[[150 148 119 124 144 124 110 110 149 122 120 147]
 [130 132 133 124 137 128 112 140 131 134 142 131]
 [128 128 146 142 123 148 111 135 125 150 123 128]
 [116 116 144 142 105 140 136 130 115 141 117 117]]
=>
[[147 120 122 149 110 110 124 144 124 119 148 150]
 [131 142 134 131 140 112 128 137 124 133 132 130]
 [128 123 150 125 135 111 148 123 142 146 128 128]
 [117 117 141 115 130 136 140 105 142 144 116 116]]

[[130 142 139 132 122 129 124]
 [131 141 139 133 122 130 123]
 [134 116 123 137 124 122 133]
 [129 123 124 132 122 119 135]
 [134 141 142 135 128 137 120]
 [132 121 124 136 119 119 133]
 [127 133 127 121 153 141 144]]
=>
[[124 129 122 132 139 142 130]
 [123 130 122 133 139 141 131]
 [133 122 124 137 123 116 134]
 [135 119 122 132 124 123 129]
 [120 137 128 135 142 141 134]
 [133 119 119 136 124 121 132]
 [144 141 153 121 127 133 127]]

[[120 130 123 140 130 122 129]
 [112 128 126 135 124 127 128]
 [131 130 125 130 137 116 121]
 [106 129 128 132 123 125 123]
 [130 130 123 137 135 119 127]]
=>
[[129 122 130 140 123 130 120]
 [128 127 124 135 126 128 112]
 [121 116 137 130 125 130 131]
 [123 125 123 132 128 129 106]
 [127 119 135 137 123 130 130]]

[[127 112 121]
 [133 130 125]
 [116 134 104]
 [114 128 103]]
=>
[[121 112 127]
 [125 130 133]
 [104 134 116]
 [103 128 114]]

[[149 142 115 113]
 [121 139 152 139]
 [121 119 136 147]
 [149 139 113 115]
 [120 139 156 140]
 [108 145 154 137]
 [108 103 108 153]
 [122 136 151 139]]
=>
[[113 115 142 149]
 [139 152 139 121]
 [147 136 119 121]
 [115 113 139 149]
 [140 156 139 120]
 [137 154 145 108]
 [153 108 103 108]
 [139 151 136 122]]

[[115 120 123 125]
 [110 128 128 123]
 [130 120 123 129]
 [116 116 126 124]
 [124 125 139 135]
 [101 112 139 140]
 [124 124 124 123]
 [132 119 123 126]
 [119 114 131 123]]
=>
[[125 123 120 115]
 [123 128 128 110]
 [129 123 120 130]
 [124 126 116 116]
 [135 139 125 124]
 [140 139 112 101]
 [123 124 124 124]
 [126 123 119 132]
 [123 131 114 119]]

[[105 147 119 152 110 139 141 140 149 131]
 [123 107 103 117 148 114 128 150 116 112]
 [137 148 107 114 134 126 105 151 121 128]
 [113 133 128 116 152 115 110 143 104 104]
 [141 143 133 140 134 120 150 152 125 131]
 [129 125 147 115 152 151 113 104 117 143]]
=>
[[131 149 140 141 139 110 152 119 147 105]
 [112 116 150 128 114 148 117 103 107 123]
 [128 121 151 105 126 134 114 107 148 137]
 [104 104 143 110 115 152 116 128 133 113]
 [131 125 152 150 120 134 140 133 143 141]
 [143 117 104 113 151 152 115 147 125 129]]
---
[[117 138 129 115 122 141 113 100 148]
 [131 116 144 130 147 117 111 140 119]
 [110 138 142 132 136 130 118 101 141]
 [145 112 123 116 113 148 125 134 120]]
=>
[[100 148 117 138 129 115 122 141 113]
 [140 119 131 116 144 130 147 117 111]
 [101 141 110 138 142 132 136 130 118]
 [134 120 145 112 123 116 113 148 125]]

[[112 116 140 140 149 137 119 147 125 131]
 [115 146 115 145 143 141 144 121 138 130]
 [135 142 115 133 114 116 145 122 121 133]
 [128 122 124 117 122 139 105 113 138 109]
 [112 143 113 113 111 112 133 126 146 118]]
=>
[[125 131 112 116 140 140 149 137 119 147]
 [138 130 115 146 115 145 143 141 144 121]
 [121 133 135 142 115 133 114 116 145 122]
 [138 109 128 122 124 117 122 139 105 113]
 [146 118 112 143 113 113 111 112 133 126]]

[[131 120 130]
 [135 129 136]
 [137 153 142]
 [119 116 112]
 [121 110 113]
 [152 155 148]
 [129 116 133]
 [140 139 148]]
=>
[[120 130 131]
 [129 136 135]
 [153 142 137]
 [116 112 119]
 [110 113 121]
 [155 148 152]
 [116 133 129]
 [139 148 140]]

[[150 127 120 120 130 148]
 [145 121 133 115 134 141]
 [153 125 124 118 131 150]
 [136 125 142 125 132 132]
 [143 133 117 124 129 150]
 [113 131 128 129 130 125]
 [127 127 121 132 121 137]
 [130 123 128 132 123 130]
 [130 125 139 123 133 128]
 [139 124 127 103 144 140]
 [126 130 127 132 125 133]]
=>
[[130 148 150 127 120 120]
 [134 141 145 121 133 115]
 [131 150 153 125 124 118]
 [132 132 136 125 142 125]
 [129 150 143 133 117 124]
 [130 125 113 131 128 129]
 [121 137 127 127 121 132]
 [123 130 130 123 128 132]
 [133 128 130 125 139 123]
 [144 140 139 124 127 103]
 [125 133 126 130 127 132]]

[[111 124 117 117]
 [115 144 109 130]
 [123 135 113 113]
 [110 112 135 141]
 [124 135 122 149]
 [142 118 120 136]
 [110 140 136 132]]
=>
[[117 117 111 124]
 [109 130 115 144]
 [113 113 123 135]
 [135 141 110 112]
 [122 149 124 135]
 [120 136 142 118]
 [136 132 110 140]]

[[122 121 116 133 142 124 150 121 131 126 107 143 110]
 [136 129 139 123 125 135 115 126 116 135 138 127 142]
 [121 128 123 129 137 123 139 129 141 122 125 128 122]
 [120 136 132 132 127 119 136 136 137 118 131 124 128]
 [123 132 131 136 126 121 144 131 122 123 116 138 121]
 [131 128 137 121 131 130 117 125 117 133 135 130 139]
 [137 132 138 132 115 135 126 132 119 130 133 126 137]]
=>
[[143 110 122 121 116 133 142 124 150 121 131 126 107]
 [127 142 136 129 139 123 125 135 115 126 116 135 138]
 [128 122 121 128 123 129 137 123 139 129 141 122 125]
 [124 128 120 136 132 132 127 119 136 136 137 118 131]
 [138 121 123 132 131 136 126 121 144 131 122 123 116]
 [130 139 131 128 137 121 131 130 117 125 117 133 135]
 [126 137 137 132 138 132 115 135 126 132 119 130 133]]
